In the rows, 128 means zero.
Rotation paths and how fast each direction turns (degrees a step):
Each turn is a multiple of 5 degrees from 10 to 175, or 0.
Each row of a path follows its step; steps can be skipped.
Path 1:
step 0: [134 126 119 136 129 126 129 123 136 131 120 132 132 140 123 117 124 131
 125 124 141 130 139 120 147 119 120 133 134 134 133 123 130 127 128 140
 130 141 130 134 136 140 144 129 122]
step 1: [135 130 135 124 116 121 130 121 127 144 128 119 132 125 127 132 123 124
 148 126 118 141 131 125 130 137 124 127 125 135 128 139 131 118 134 136
 143 121 124 132 119 137 116 129 127]
step 2: [120 139 137 126 130 118 118 143 144 117 133 120 129 115 132 134 130 120
 138 128 128 111 121 130 133 119 125 126 126 119 127 124 137 123 128 134
 121 134 116 124 119 126 133 123 133]
step 3: [118 113 121 121 129 111 136 136 134 133 125 132 130 123 119 125 141 126
 119 131 143 126 130 120 120 118 128 127 128 124 132 129 131 136 137 127
 142 126 149 123 131 131 129 127 127]
step 4: [140 117 123 127 115 126 136 120 123 122 127 139 135 123 133 131 129 129
 135 124 128 140 123 119 141 138 118 127 116 124 133 129 126 126 130 135
 112 128 129 135 134 140 145 126 127]
step 6: [126 129 131 130 128 107 123 125 137 139 125 119 120 112 126 134 125 119
 129 132 119 114 136 129 139 133 138 134 131 113 133 124 133 131 133 125
 136 128 127 135 131 117 133 131 115]
step 7: [130 115 113 135 115 121 121 142 130 124 125 126 127 123 130 135 133 126
 127 132 137 126 127 117 127 121 121 125 136 143 113 130 136 132 134 143
 125 141 133 130 133 135 125 119 125]
step 8: [133 130 139 129 123 117 138 121 124 125 125 136 117 128 118 129 123 138
 142 130 128 134 127 128 117 121 119 121 109 123 128 135 133 117 138 127
 124 117 138 129 123 140 135 123 134]
step 9: [122 137 126 132 128 127 121 122 134 126 137 124 137 124 128 103 129 130
 126 133 136 120 119 121 140 127 125 125 126 110 135 128 128 131 128 137
 138 128 113 128 125 134 142 131 131]
step 10: [130 115 115 118 115 113 124 137 125 145 125 130 140 123 121 137 128 119
 129 130 129 126 133 136 130 138 124 133 121 126 123 122 130 128 126 124
 148 127 123 122 131 125 122 139 127]
[131 131 131 127 127 126 129 125 131 132 132 132 127 125 131 129 128 127
 127 129 130 130 126 128 125 133 130 126 126 128 130 124 130 126 130 126
 126 124 129 133 127 125 128 126 123]
155
[125 128 132 126 128 128 129 126 127 128 124 127 129 130 129 129 130 130
 126 130 126 135 127 126 130 126 128 128 127 128 121 125 126 123 125 131
 128 127 130 129 131 132 129 126 125]
100
[127 123 128 128 130 129 128 127 125 129 130 133 132 128 124 127 128 130
 126 128 130 132 124 130 130 131 126 134 124 123 129 126 128 130 126 129
 127 128 127 126 129 125 128 129 129]
65
Path 2:
step 0: [129 141 137 118 124 129 118 138 128 125 128 129 124 132 126 145 127 127
 133 140 123 130 134 129 116 136 140 126 121 124 140 137 127 132 117 112
 132 127 142 139 108 116 129 120 137]
step 1: [143 129 126 132 132 140 132 120 122 140 125 116 138 130 135 138 125 135
 134 133 134 133 138 130 123 120 130 125 133 125 111 137 130 123 125 124
 131 116 136 130  98 123 132 134 135]
step 2: [143 135 123 138 126 117 124 135 127 122 134 130 135 115 121 139 121 129
 126 146 132 149 119 124 131 114 126 124 138 122 127 135 123 128 123 119
 128 122 128 116 119 118 125 142 119]
step 3: [142 133 145 132 129 113 124 137 110 128 138 117 126 119 124 135 143 120
 130 130 119 133 121 127 128 127 147 129 130 117 124 124 128 136 123 131
 134 122 131 141 117 136 126 133 119]
step 4: [140 120 127 129 134 135 131 134 119 122 126 111 130 132 118 136 129 127
 120 131 138 121 125 116 126 135 129 125 119 129 134 118 121 116 110 120
 121 119 133 142 113 132 116 143 125]
step 5: [145 137 125 129 132 124 129 135 139 131 146 132 118 131 141 137 129 127
 122 135 136 128 136 128 113 129 133 117 128 139 143 131 118 126 126 122
 122 126 131 135 108 117 122 129 116]
step 6: [150 138 137 119 130 128 131 127 124 134 131 127 137 127 136 134 130 133
 130 128 133 131 130 125 129 135 115 133 129 120 117 144 104 130 126 121
 135 128 130 133 111 137 138 125 115]
step 7: [155 125 128 126 127 120 130 136 138 117 117 126 130 117 108 138 123 131
 119 131 121 127 125 120 114 131 121 126 132 109 129 129 129 129 132 122
 133 116 125 126 115 124 131 128 127]
step 9: [130 115 139 125 129 140 136 123 122 127 147 118 124 129 114 127 122 122
 141 131 129 130 127 120 118 118 125 134 131 132 127 133 117 121 115 115
 132 118 136 128 105 123 127 134 126]
step 10: [145 128 133 135 139 128 124 130 136 129 148 118 111 134 138 132 114 130
 129 141 133 138 122 121 125 119 125 125 130 107 128 134 130 125 131 129
 120 123 122 135 119 123 125 134 120]
[131 124 128 128 123 128 131 130 127 125 128 126 131 122 124 130 128 128
 129 132 126 127 124 129 130 133 133 127 128 131 128 128 131 126 130 131
 129 131 127 127 130 132 127 126 127]
80
[129 132 125 130 131 128 133 131 128 126 125 129 128 127 132 126 124 127
 124 130 129 127 128 129 128 125 130 125 128 127 130 127 129 124 132 126
 124 125 126 123 129 128 124 129 128]
125
Path 3:
step 1: [111 129 134 125 118 135 141 125 127 144 134 119 120 130 137 117 135 136
 138 116 120 130 133 122 132 131 141 138 146 131 136 118 127 131 127 142
 125 123 135 126 114 136 128 132 122]
step 2: [127 113 127 122 121 120 141 139 118 129 125 117 128 121 149 132 143 145
 130 122 134 130 130 118 118 120 138 130 140 127 117 124 122 129 135 122
 116 133 134 125 126 125 134 137 122]
step 3: [116 114 129 139 130 118 126 139 135 132 129 131 137 117 149 125 124 126
 125 134 117 137 139 106 124 136 138 123 131 131 118 136 115 133 129 122
 123 119 131 132 124 126 122 122 129]
step 4: [119 126 132 126 138 118 117 136 124 125 129 127 122 131 144 118 129 138
 112 132 121 137 137 132 123 127 130 137 120 124 127 143 130 137 107 115
 133 119 143 123 118 129 132 129 123]
step 5: [124 109 124 129 139 127 129 127 113 125 127 112 118 138 136 112 121 121
 110 141 117 131 125 122 129 115 127 121 134 120 136 125 141 133 121 128
 131 119 119 133 122 133 127 127 125]
step 6: [136 117 125 121 128 118 129 140 117 124 124 123 126 137 116 130 120 130
 122 139 112 135 124 132 118 140 140 133 148 124 132 127 133 124 132 123
 147 131 128 138 117 123 124 139 131]
step 7: [121 123 114 121 116 132 140 134 128 143 129 122 136 133 107 104 119 133
 134 133 117 132 127 125 132 129 138 132 133 132 128 124 121 130 130 120
 138 125 135 127 117 138 132 129 122]
step 8: [140 126 120 119 120 118 133 133 130 124 118 123 124 135 127 112 139 143
 131 123 128 143 135 130 128 123 133 125 123 126 109 110 123 121 137 112
 126 118 124 131 127 134 134 134 118]
step 9: [130 127 132 133 135 126 127 132 137 125 116 119 134 117 129 117 127 125
 117 121 114 134 144 113 136 135 123 130 126 139 121 115 126 118 143 127
 123 118 135 138 125 130 113 130 113]
step 10: [134 114 135 116 136 126 127 128 134 126 132 123 122 124 132 126 129 143
 107 122 118 119 132 129 124 141 121 137 109 139 121 132 129 120 130 126
 128 131 139 120 110 130 129 127 119]
[126 128 128 125 125 128 132 130 130 129 127 126 130 129 125 130 129 129
 127 120 130 133 132 125 128 131 123 129 131 129 127 128 127 130 127 125
 125 129 123 126 129 128 127 126 130]
55
[123 127 125 128 131 128 129 127 127 130 129 126 132 129 126 126 128 130
 123 126 132 123 123 129 127 123 127 130 125 128 128 128 126 128 128 125
 124 132 128 126 125 129 130 131 125]
130
[125 129 128 127 128 133 130 127 127 131 133 126 124 126 125 132 130 129
 127 129 126 127 127 127 126 128 126 124 131 128 127 127 131 124 126 129
 132 126 127 127 125 121 130 131 128]
70
